In the rows, zero is written as 128.
A single turn carries every row of the set below to another of its rows. Some are shown first; where does it send the rows asked next?
Zegez: | 159 | 118 | 124 | 118 | 151 | 154 | 169 | 135 | 131 |  94 | 130 | 132 | 124 | 110 | 153 | 145 | 146 |
Valeb: | 172 | 154 | 151 | 125 | 135 | 126 | 115 |  98 | 147 | 108 | 137 |  95 | 120 | 118 | 104 | 149 | 114 |
zufe: | 131 | 119 | 161 | 116 | 136 | 149 |  87 | 149 |  94 | 121 | 121 | 146 | 105 | 133 | 109 | 135 | 145 |
Somen: | 145 | 139 | 155 | 122 | 138 | 141 | 170 | 162 | 144 | 105 | 131 | 134 | 132 | 128 | 156 | 136 | 147 |
dasun: | 134 | 130 | 140 | 132 |  94 | 117 | 146 | 119 | 152 | 126 | 137 | 157 | 121 | 165 | 160 | 115 | 108 |
pepi: | 135 | 125 | 104 | 130 | 103 | 117 | 152 |  90 | 137 | 143 | 125 | 145 | 101 | 137 | 137 | 133 |  98 |
fime: | 123 | 129 | 154 | 121 | 133 | 141 |  93 | 147 |  91 | 136 | 116 | 141 | 100 | 128 |  97 | 139 | 137 |
kebu: | 178 | 144 | 153 | 124 | 138 | 130 | 110 | 102 | 147 |  97 | 140 | 101 | 126 | 121 | 111 | 145 | 120 |
zurem: | 128 | 124 | 162 | 119 | 133 | 144 |  89 | 153 |  94 | 126 | 120 | 146 | 106 | 134 | 107 | 136 | 143 |
busiv: | 130 | 117 | 145 | 119 | 137 | 148 |  89 | 138 |  88 | 128 | 115 | 143 |  97 | 122 |  98 | 143 | 141 |
nulub: | 175 | 146 | 148 | 126 | 137 | 130 | 113 |  99 | 145 | 102 | 138 |  97 | 123 | 116 | 107 | 149 | 115 |
Luvut: | 136 |  91 |  95 | 149 | 142 | 150 | 103 | 136 | 138 | 135 | 139 | 147 | 118 | 117 | 131 |  99 | 113 |
gim: | 168 | 159 | 162 | 127 | 131 | 122 | 114 | 110 | 151 | 110 | 138 |  96 | 127 | 124 | 104 | 146 | 115 |
Situd: | 170 | 155 | 166 | 127 | 130 | 124 | 113 | 113 | 152 | 106 | 142 |  98 | 128 | 130 | 113 | 143 | 118 |
vuno: | 133 | 152 | 158 | 126 | 135 | 129 | 175 | 162 | 144 | 126 | 127 | 125 | 128 | 125 | 147 | 138 | 141 |
zab: | 123 | 114 | 123 | 153 | 129 | 139 | 104 | 162 | 151 | 145 | 138 | 149 | 127 | 133 | 136 |  90 | 115 |
Dis: | 132 | 100 | 117 | 153 | 136 | 147 | 100 | 157 | 148 | 132 | 144 | 151 | 128 | 133 | 141 |  90 | 117 |
Tuva: | 127 | 136 | 119 | 133 |  95 | 110 | 153 | 103 | 144 | 150 | 126 | 144 | 105 | 148 | 139 | 127 | 100 |
vek: | 116 | 121 | 119 | 156 | 129 | 133 | 107 | 159 | 148 | 159 | 134 | 145 | 122 | 129 | 127 |  94 | 109 |
Gubit: | 117 | 121 | 109 | 155 | 132 | 131 | 108 | 149 | 144 | 166 | 131 | 138 | 115 | 121 | 121 | 101 | 106 |
des: | 145 | 133 | 113 | 122 | 149 | 139 | 179 | 125 | 126 | 126 | 121 | 121 | 108 |  95 | 131 | 156 | 134 |
dutur: | 122 | 111 |  95 | 155 | 138 | 139 | 109 | 137 | 139 | 162 | 128 | 139 | 112 | 114 | 118 | 106 | 106 |
kav: | 175 | 151 | 164 | 126 | 133 | 127 | 110 | 110 | 150 |  99 | 143 | 103 | 131 | 127 | 114 | 142 | 118 |
rur: | 143 | 110 |  98 | 126 | 107 | 127 | 149 |  85 | 132 | 127 | 129 | 151 | 104 | 138 | 143 | 133 | 104 |
zoza: | 144 | 114 | 138 | 129 |  99 | 125 | 141 | 114 | 149 | 109 | 140 | 158 | 124 | 164 | 165 | 113 | 114 |
bigem: | 136 |  90 | 107 | 149 | 139 | 152 | 100 | 146 | 144 | 130 | 141 | 150 | 124 | 124 | 139 |  93 | 116 |
nobo: | 155 | 125 | 142 | 121 | 145 | 151 | 168 | 152 | 138 |  92 | 135 | 135 | 131 | 120 | 159 | 138 | 149 |
regi: | 176 | 147 | 158 | 123 | 136 | 131 | 108 | 108 | 149 |  95 | 143 | 100 | 127 | 125 | 113 | 144 | 121 |
Sika: | 128 | 136 | 133 | 133 |  92 | 112 | 152 | 115 | 149 | 143 | 131 | 149 | 112 | 160 | 148 | 119 | 103 |
Mem: | 127 | 123 | 149 | 119 | 135 | 144 |  92 | 140 |  88 | 136 | 114 | 140 |  98 | 123 |  98 | 144 | 137 |
bod: | 130 |  99 |  88 | 151 | 141 | 144 | 106 | 132 | 137 | 148 | 133 | 141 | 113 | 113 | 121 | 105 | 108 |
baz: | 135 | 148 | 127 | 123 | 141 | 130 | 180 | 136 | 131 | 140 | 118 | 119 | 109 | 102 | 128 | 153 | 129 |
batev: | 129 | 156 | 143 | 126 | 136 | 127 | 181 | 152 | 140 | 142 | 121 | 121 | 119 | 113 | 135 | 147 | 133 |
pota: | 153 | 103 | 119 | 126 | 106 | 132 | 141 | 102 | 142 | 103 | 139 | 161 | 119 | 155 | 162 | 119 | 111 |
nus: | 134 | 114 | 153 | 118 | 136 | 150 |  86 | 145 |  91 | 118 | 120 | 145 | 105 | 129 | 107 | 137 | 145 |
Lal: | 133 | 114 | 148 | 119 | 139 | 150 |  86 | 141 |  88 | 121 | 119 | 145 | 101 | 124 | 103 | 141 | 144 |
Gikat: | 123 | 129 | 161 | 120 | 131 | 139 |  90 | 151 |  96 | 136 | 117 | 142 | 102 | 133 | 102 | 140 | 140 |
pip: | 154 | 120 | 114 | 117 | 153 | 149 | 172 | 126 | 126 | 107 | 125 | 128 | 115 |  98 | 142 | 152 | 140 |
ret: | 150 | 102 | 103 | 126 | 110 | 132 | 144 |  89 | 135 | 110 | 133 | 156 | 111 | 145 | 153 | 126 | 107 |
Kesuz: | 167 | 156 | 156 | 124 | 132 | 123 | 115 | 105 | 150 | 111 | 138 |  95 | 122 | 120 | 103 | 149 | 115 |

Somen moves to vuno
Gubit moves to dutur
Where do these go?
Mem moves to busiv
gim moves to Kesuz
pepi moves to rur

